In the rows, zero is written as 128.
The rows of Y fall into a few groups, which share some directions, and each row is roughly a mix of its group's hidden directions.
Y:
[[ 87 129 128 117 153 137 121 119 130  81  90 111 158 163]
 [122 128 102  78 154 111 155 119 117  95 126 107 151 169]
 [169 150 152 142 127  88 158 137 131  80 130 116 111 150]
 [132 143  97 173 110 137 178  93 117 138 153 139 120 147]
 [153 166 125 188 117 135 108 127 133 160 154 135  99 126]
 [ 87 121 132 188 109 139 117 101 120 139 136 156 103 150]
 [109 149 155 156 181  96 136 156 111 102 140 139 125 150]
 [116 110 146 139 103 132  55 107 105 125 135 141 149 114]
 [128 132 100 110 113  81 110 179 116 104 121 126 140 166]
 [114 171 113  84 157 136 123 145  96 145  91 133 135 153]
 [ 98  99 122 127 113  83 140 101 101 135  96 131  85 114]
 [116 124 104 150 111 140  74 116 146 186 144 127 137 119]
 [ 71 136 101 145 103 138 120 130 130 112 155 175 120 146]
 [131 148 146 162 111 182 157 150 141 131 146  91 144 142]
 [163 121 128 113 121 105 113 145 113 170  87  78 133 126]
 [138  93 138 100 123  93 103 174 142 134 108 171 123 138]
 [116 111 148 118  72 144 112 147 155 161  97 140 149 149]
 [128 117 105  99  66 140 111 158 139 143 128 134 156 159]
 [ 77 105 147  73 123 127 123 123 117 104 101 125 155 123]
 [120 139 149 187 134 137 138 147 119 130 137 141 186 111]
 [141 122 146 144 136 106  89 151  86 106 112 126 172  96]
 [120  91 173 136 150 139 137  96 140 151 122 157  90 104]
 [175 167  85 133 127 156 102 136 128 125 133 102 114 100]
 [ 91  99 148 101 109 179 144 121 163 128 136 113 153 130]
 [114 127 100 133 171 123 104  87  90 121  86 119 112 125]
 [113  68 130 142 154 137 131 165 137 155 103  96 122 139]
 [146 152  64 146 114 164 134 114 106 135 141 109 141 106]
 [128 138 111 179 139 154 131 159 146 132  95 168 135 157]
 [133 136 123 123 193  86 131 164 129 113 131 146 123 155]
 [159 131 113 141 123 114 135  83 131 176 123 128  88  92]
 [138  91 107 117  85  96 131 125 122 158 106 134  79 126]
 [135 106 136 160 103 142 123 149 118 171  89 171 107 134]
 [136 104 150 105 108 121 162 103 121 121  97  86 173 123]
 [143 140  99 131  87 114  92 137  91  98 155 135 121 163]
 [ 69 148 165 153 155 118 113 149 111 111 149 143 138 124]
 [143  95 158 116 180 125 130 134 116 146  80 133 126 157]
 [171 150 138 112 117 127 136 149 136 137  84 117  72 133]
 [112  89 139 133  98 181 153 133 144 152 134 157 121 100]
 [127 171 171 129 166 114 145 123 120  79 124 127 130 154]
 [156  91 127 141 121 139 148 119 146 170 159 134 164  91]
 [167 130  95 154 130 127 155 132 103 180 100 119 108 138]
 [136  98 171 112 133 121  95 165 139 123  87 159 148 124]
 [190 118 101 145 135 131 140 126 119 132 133 129  69 125]
 [160 115 170 167 114 125 115 100 159  97 162 122 119 134]
 [123 150 113 127 108 122 177  76 100 129 146 111 144 158]
 [140 161 120 134 127 116 164  85 122 115 166 105 151 166]
 [201 118 138 123  99 131 132 148 142 132 109 111 123  96]
 [168 133  88  99  76 144 120 160 129 112 128 115 137 145]
 [167 143 185 147 139  94 145 124 136 132 103 136 158 115]
 [139 110 157 139 128 138 156 122 122 175 114 125 135  66]
 [125 135 171 144 175  94 112 151 109 103  91 138 136 133]
 [161 113 118 124 115 119 202 143 124 107 132 131 124 158]
 [165 111 109 118  97 150 125 113 149 168 111 130 176 113]
 [141  67 111 122 101 116 105 155 128 129 108 138  85 118]
 [127 127 119 128  73 162  98  88 132 146 147 108 148 106]
 [137 101 132 119  87 157 101 134 151 175  88 125 120 116]
 [186 156 136 118 168 134 123 153 149 127  95 123 152 125]
 [128 161 131 140 143 165 138 163 136  99 150 102 170 156]
 [ 68 106  91 132 143 106 126 112 105 151 143 101 115 115]
 [206 123 126 140 135 121 143 146 150 123 109 101 141 141]
 [ 79 144 105 113 151 153 152 150  95 160 125 157 127 140]
 [139 121 125 160 130 113 192 136 134 123 160 128  93 157]
 [161 161 119 117 147 150 170 101 164 146 135  91 122 129]
 [130 176 138 139 187 141 166 110 135 116 126 120 143 111]
 [112 137 110  79  81  98 139 125 149 127 143 170 132 121]
 [150  97 112 114 103 157 162 115 139 158  87 115 101 106]
 [163  77  94 126  97 111 103 132 120 166 140 121 136 120]
 [144 118 108 148 152 143  84 148  84 107  94 116 155 121]
 [147 105 102 114 159 135 169 158 123 150  77 130 145 123]
 [121 122 127 160 190 132 139  88 100 130 127 123  96 113]
 [115  75  92 139 125 108 163 138 155 110 135 112 163 128]
 [114 162 148 143 174  81 127 124  99  91 122 137 125 138]
 [139 126 131 124  84 153 128 124 111  97 118  76 120 172]
 [ 81 118 155 162 118 160 113 128 105 112 119  96 163 119]
 [109 115 122 131 185 118 125 120 142  84 138 125 136 178]
 [100 132 125 153 107 175 136  93 119 127 153  77 138 127]
 [ 95 123 132 137  68 139 134  83 104 122 150 138 106 118]
 [119 140  77 141 150 145 102 103 110 180 112 128 108 124]
 [ 89 160 124  97 125 132 144 106 114 131 169 120 140  79]
 [102 161 125 120 125 142 152 136 110  71 128  99 156 158]
 [111  99 154 122 135 183 140 159 167 135 135 116 157 137]
 [105 138 136  97 180  93 122 112  97 113 128 131  87 128]
 [158 152 165 116 143 120 141 118 190 163 137 119 127 126]
 [ 98  97  91 141 133 158 165 140 116 137 179 138 133 124]
 [100 178 123 147 125 175 100 125 165 134 147 120 117 120]
 [100 145 117 157 147  86 149 127  78 101 124 137 100 133]
 [ 93 128 131  57 168 123 131 130 103 122 128 141 128 128]
 [119 143  87 140 134  98  90 146 150 109 157  95 135 161]
 [ 74 134 120 181 107 143 118 119 134 143 153 147 121  99]
 [137 147 125  88 106 117 171 101 110 140 162 106 147  95]
 [151 132 116 143 115 129 158  84  87 143 119 124  96 170]
 [111  90 123 129  97 103 150 111 138 172 129 127  78 120]
 [153 136  62  97 147 112 154 120 130 136 134 157 108 117]
 [139 138 139 103 121 138 137 140 119 116  82 156 153 189]
 [106 140 158 152 126 113 155 156 122 138 153 158 183 141]
 [ 75  89 103 127 119 132 123 154 145  96 117 166 136 141]
 [122 130 154 175  94 123  96 114 132 163 143 105 116  92]
 [112 155 125 148 131 174 150  92 144 144 160  97 149 105]
 [ 98  89 104 102 108 142 129 139 143 148 178 130  93 133]
 [113  88 157 148 150  86 166  95 129 145 137 145 132 144]
 [ 96 138 122 146 167 177 129 121 121 102 145 120 129  81]
 [150  97 148 108 132 135 149 128  95 164  80 155 107 137]
 [115  78 125 137  92 147 111 170 125 150  92 119 145 112]
 [189 111 109 118 117  99 118 151  99 160 125 129 150 109]
 [144 102 157 135 124 118 179  80 104 161 129 115 137 133]
 [186  94 122 111  93 118 109 133 148 124 140 102 107 107]
 [ 97 159 187 156 151 129 160 125 155 132 131 145 123 132]
 [196  91 105 130 114 119 149 138 105 129 113 116 140 109]
 [151 137 122 118 128 156 140 148 110 153  58 128 100 117]
 [161 111 166 147 120 118 107 119 126 112  75 117 160 103]
 [106 173  73 124 146 174 134 135 107 115 136 128 133 133]
 [ 92 118 153 159 136 100 159 121 116 132 154 137  76 145]
 [139 112 106 128 111 131 124 151 130 177 126 122  60 136]
 [107 128  89 165 147 164 161 134  89 113 131  99 127 128]
 [135 109 140 151  87 122 147  91 110 134 141 155 109 179]
 [ 79 105 100 112 150 125 100 144 135  82 108 127 127 155]
 [126  94  99 132  71 151 127 127 154 126 119 113 104 167]
 [156 127  85 154 127 145 117 121 131 129 130  97  66 119]
 [108 118 169 129 144 135 101 153 137 140 127 193 125 150]
 [ 97 110  88 133 109 145 175 165 127 128 151 112 118 154]
 [ 77  75 140 137 123 115 146 166 115 123 112 134 109 144]
 [113 143 138 138 101 111 143  70 111 125 169 113 132 164]
 [183 173 129 149 148 120 125 150 147 158 141 104 145 124]
 [ 83  96  96 105 170 121 160 110 115 113 133 110 130 113]
 [168 119 129  96 131  89  79 122 118 118 121 107  98 107]
 [121 119 105 156 123 171  89 114 130 163  86 117 117 105]
 [102 147 178 130 105 107 100 101 118 153 142 111 156 154]
 [135 168 141 191 127 108  87 133 140 153 139 125 135 131]
 [164 124 117 111 116 183 130 126 165 157 118 121 155 100]
 [139 173 154 108 132  87 120 112 147  89 127 120 108 162]
 [ 96 142 144 149 129 113  87 159 121  89 174 119 115 124]
 [104 136 132 118 134 121 102 156 130 172 124 106 142  67]
 [ 87 159 147 139 168  98 112 115 113  90 157 134 140 136]
 [118 137 119 132 108 120 100  93 136  93 110 125 185 162]
 [134 139 102 143  93 152 165 136 150 157 143 143 168 161]
 [113 121 161 134 111 122 180 149 165 153 133 102 102 151]
 [149 113  94  77 117 121 149 103 135 117 160 132 169 140]
 [ 88  84 133 175  99 137 121 139 137 147 102 155 131 119]]

Here is one row of each group, with its name. Which group are the others in?
[146 137 160 158  89 100 121 132 152 146  98 135 156 166]  (3)
[160 143 138 136 145 165 128 137 159  78 130 139 116  85]  (23)
[113  98 158 102 105 149 172 149 163 125 131 127 108 161]  (11)

[115 150 125 111 177 115 159 134  88 163 108 153 110 130]  (3)
[147 141 169  90 124 129 134 119 139  84  84 126 159 120]  (3)
[ 82 135 142  67 144 116 110  97 144 135 137 143 119 142]  (3)
[151  99 155 128 144 118 176  94 154  98 137 115  99 116]  (3)
[132 104 172 158 128 133 100 115 152 181 131 129 123  97]  (11)
[103 132 164 165 139 168 121 106 145 150 153  99 152 109]  (11)
[187 118 128 169 133 114 149 108 138 129 157 122 108 161]  (23)
[161 102  71 119 126 112 147 123  86 142 118 132 155 143]  (3)
[145 101 126 111  95  98 141 151 128  77 164 118 121 156]  (3)
[129 130 115 112 142 125 179 106 127 101 115  99 178 156]  (23)
[ 85  64 154 147 128 132 100 147 120 144 121 141 128 119]  (11)
